(in the rows, 128 means zero)
One turn or mirror swaps these rows in pairs. Which row does each one swap with?
lebad: [114 115 127  98  92 147 129 142 101 134 124 129 147 148 129 152 171 144]
refem: [110 131 123  97  80 130 129 158 109 129 117 121 159 131 117 135 152 156]
Dez: [116 139 130 122 107 116 122 145 119 137 104 121 159 152 130 112 138 136]
kiti: [108 120 150 118  78 130 136 134 102 129 103 125 143 139 142  93 162 125]
Kavi: [123  99 128 112  92 121 115 156 123 147 104 127 135 122 141 117 139 138]
tamu: [114 116 128 109  92 128 119 110 115 136 133 110 142 133 139 112 160 130]
zoti: [110 114 140 108 100 147 132 141  89 136 122 128 138 126 132 137 181 135]
tos: [112 111 144 107  81 130 134 157  94 141 104 119 143 150 136  98 128 129]
venen: [109 118 140 106 103 134 137 149 114 136 118 113 143 133 134 133 105 131]
sez: [115 122 103 101 111 135 142 156 107 135 119 129 133 143 150 134 155 122]
rekal: [109 123 131 100  80 152 124 146 113 125 122 120 123 111 121 130 145 125]
revu: [110 121 140  98 102 135 142 165 112 136 143 139 136 140 137 139 137 129]
Lavut: [113 124 118 110  72 142 123 161 106 112 120 116 144 115 131 125 151 127]
Fug: [108 127 153  93  78 131 138 156 121 136  88 117 145 134 136 127 163 130]
Raru: [110 135 120 102 100 123 142 140 113 151 101 132 158 143 118 115 144 137]
fere: [122 100 153 120 117 141 130 128 109 143 114 127 146 145 144 120 145 145]
Zapi: [107 125 117 125  94 142 136 170  99 132  94 123 145 138 133 133 132 126]
dos: [111 136 144 116 103 136 141 130 116 132 120 134 164 163 140 119 151 134]
verav: [118 106 145 116  84 112 118 158 125 130 113 114 136 136 156 122 143 136]
sokam: [112 115 118 113 105 136 130 144 115 130 101 112 140 140 137 145 180 125]
nos: [108 118 130 107 120 134 134 149 116 135 110 108 140 136 141 111 117 125]
puro: [109 108 139 128 106 126 124 137 128 150 104 116 135 160 142 130 149 134]
ged: [ 99 133 129 114  95 154 141 143  97 131 129 118 153 149 121 143 164 131]
loku: [110 117 136  97  87 132 132 135 122 142 143 114 142 140 137 110 175 130]
Dopaf: [107 102 159 112  93 141 145 126 117 135 129 117 130 148 143 136 147 135]
nibu: [102 126 109 105  77 127 128 157 108 126 117 100 136 126 124 120 148 124]
duva: [ 99 129 164 110  86 145 137 144 108 117 133 113 143 147 128 127 137 137]
kip: [110 117 152 106  89 138 142 147 110 131 123 102 148 141 141  94 130 135]
Dobok: [109 121 143 107  77 134 125 158 118 128 117 118 142 136 136 161 162 127]
vezu: [112 117 139 116  79 135 130 132 113 131  95 123 137 144 138  96 126 133]
misun: [106  94 157 108  98 136 131 137 102 140 114 112 121 125 134 133 142 127]
fosas: [106 120 129 103  87 134 133 170  94 132  92 109 136 121 136 110 153 127]
selo: [117 119 134  98  93 154 132 130 106 137 116 138 131 114 141 131 152 114]
dibof: [114 121 105  98  78 135 142 165 102 132 102 116 143 134 141 119 138 126]
fanim: [113  99 151 110  99 139 143 127  92 152 130 124 144 149 132 130 153 135]
mutu: [107 123 138 123  69 139 131 138 117 132 142 114 143 133 135 108 130 130]
sadal: [112 123 132 118  90 132 145 148 124 135  90 127 139 140 141 128 180 126]
Fesap: [112 118 132 131 112 136 146 129 107 137  91 125 142 142 144 120 132 126]
Sug: [114 114 121 124  97 129 123 148 109 131 118 135 138 140 139 147 178 135]
vosus: [113 134 107 111  82 139 125 134 109 134 101 122 144 129 136 125 153 106]
Basa: [112 125 140 117 108 130 137 146 114 134 151 115 145 134 138 139 133 127]
napop: [112 125 155 119 103 136 140 138 115 128 132 131 167 143 136 122 154 151]

Swapped with tos: fanim
Swapped with fosas: zoti
Swapped with nos: napop
Swapped with refem: sez

One turn or mirror swaps these rows in pairs. Which row does each one swap with?
gib: [104 147 159 125 117 116 108 136 141 111 115 118 136 119 103 139]
Pupim: [127 139 128 120 152 122  97 120 131 127 136 109 144 122 108 145]
Kod: [ 98 143 151 123 111 114 113 126 148 119 123 125 139 121  97 130]
Zel: [105 141 157 115 115 110 111 126 151 122 117 117 143 118 101 148]
Boz: [119 140 141 117 158 123  99 112 138 134 140 114 138 126 110 142]
Sela: [105 128 120 142 123 119 114 119 130 121 130 112 125 136 114 143]
ruk: [149 156 170 126 123 118 113 136 124 132 129 118 133 146 127 132]
fili: [124 147 140 126 126 123 101 150 124 146 127 131 157 149 108 122]
denu: [148 123 136 124 133 131 131 122 121 136 134 131 138 141 128 147]
nika: [150 137 160 123 113 104 110 131 129 138 122 143 128 136 112 124]
dit: [121 134 130 134 124 111 103 140 129 151 136 124 133 160 117 143]
Benu: [148 158 169 135 124 119 109 130 124 131 137 113 133 142 116 129]
Zelag: [125 132 153 120 139 134  96 144 118 140 117 129 149 149 115 117]
pono: [127 125 121 135 120 125 114 127 131 119 116 109 138 115 111 118]
palef: [121 116 134 114 116 128 108 117 128 130 117 112 121 115 111 119]
bota: [131 119 150 130 133 127 132 113 122 140 134 138 131 148 116 144]
lokod: [109 122 143 109 124 120 134 143 140 140 124 118 128 136 127 128]
Zom: [116 118 150 129 134 135 128 106 126 119 126 132 138 132 109 151]
Bevez: [155 142 162 124 114  97 112 131 133 143 119 132 135 137 114 134]
rem: [107 123 163 114 115 123 119 137 148 151 122 115 137 139 124 145]
vap: [149 154 167 128 131 125 116 135 120 126 129 114 133 147 123 136]
guga: [102 145 151 112 118 110 106 130 147 122 124 123 153 115  99 132]
nimeb: [138 137 155 127 131 112  93 116 128 135 102 109 130 123 133 133]
pamu: [104 137 158 136 116 123 110 133 124 128 137 110 132 112 104 150]
bige: [150 141 160 130 110 101 109 142 133 141 131 127 130 139 114 128]
Dumut: [134 118 141 126 128 129 130 127 117 138 132 138 141 147 115 155]
ruti: [128 127 147 131 146 107  92 130 119 131 103 117 144 126 120 118]
nipus: [115 137 147 110 120 119 138 127 147 155 123 116 141 139 116 142]
Lek: [104 140 158 114 122 116 108 128 153 115 121 125 141 119  98 134]
Povik: [126 148 136 128 143 116 104 136 123 140 129 128 137 163 122 141]
rela: [119 120 130 120 118 134 113 127 128 124 125 110 120 118 118 119]
gota: [126 128 157 105 134 130 102 139 127 147 114 129 147 151 112 116]
zufem: [112 133 135 124 150 131  99 124 129 133 140 116 156 119 109 151]
Ved: [149 152 157 124 115 103 110 127 130 139 122 138 132 139 112 119]
kivu: [100 135 163 133 112 125 109 128 129 124 133 112 134 113 107 146]
kiza: [138 125 147 121 131 130 132 109 128 129 127 138 137 140 127 148]
voven: [132 139 145 133 137 107 102 107 125 145 101 114 146 121 113 137]
Mubiz: [112 145 125 132 134 119 107 116 129 113 112 112 130 144 118 145]
finez: [ 99 144 164 131 111 129 114 130 125 125 134 117 131 119 103 148]
zagu: [139 140 145 115 151 121 103 125 134 150 151 126 135 135 112 138]
Dola: [151 139 156 118 108 103 117 125 126 136 121 141 138 135 118 122]
zubi: [119 139 121 130 110 128 119 123 125 119 115 114 131 123 111 122]
Beli: [122 141 140 119 131 128 114 156 123 147 119 137 152 143 116 128]
gik: [120 136 142 120 148 118  93 118 141 144 146 122 149 120 110 147]

Swapped with Zelag: rela
Swapped with zufem: denu
Swapped with Dola: guga
Swapped with nika: Lek

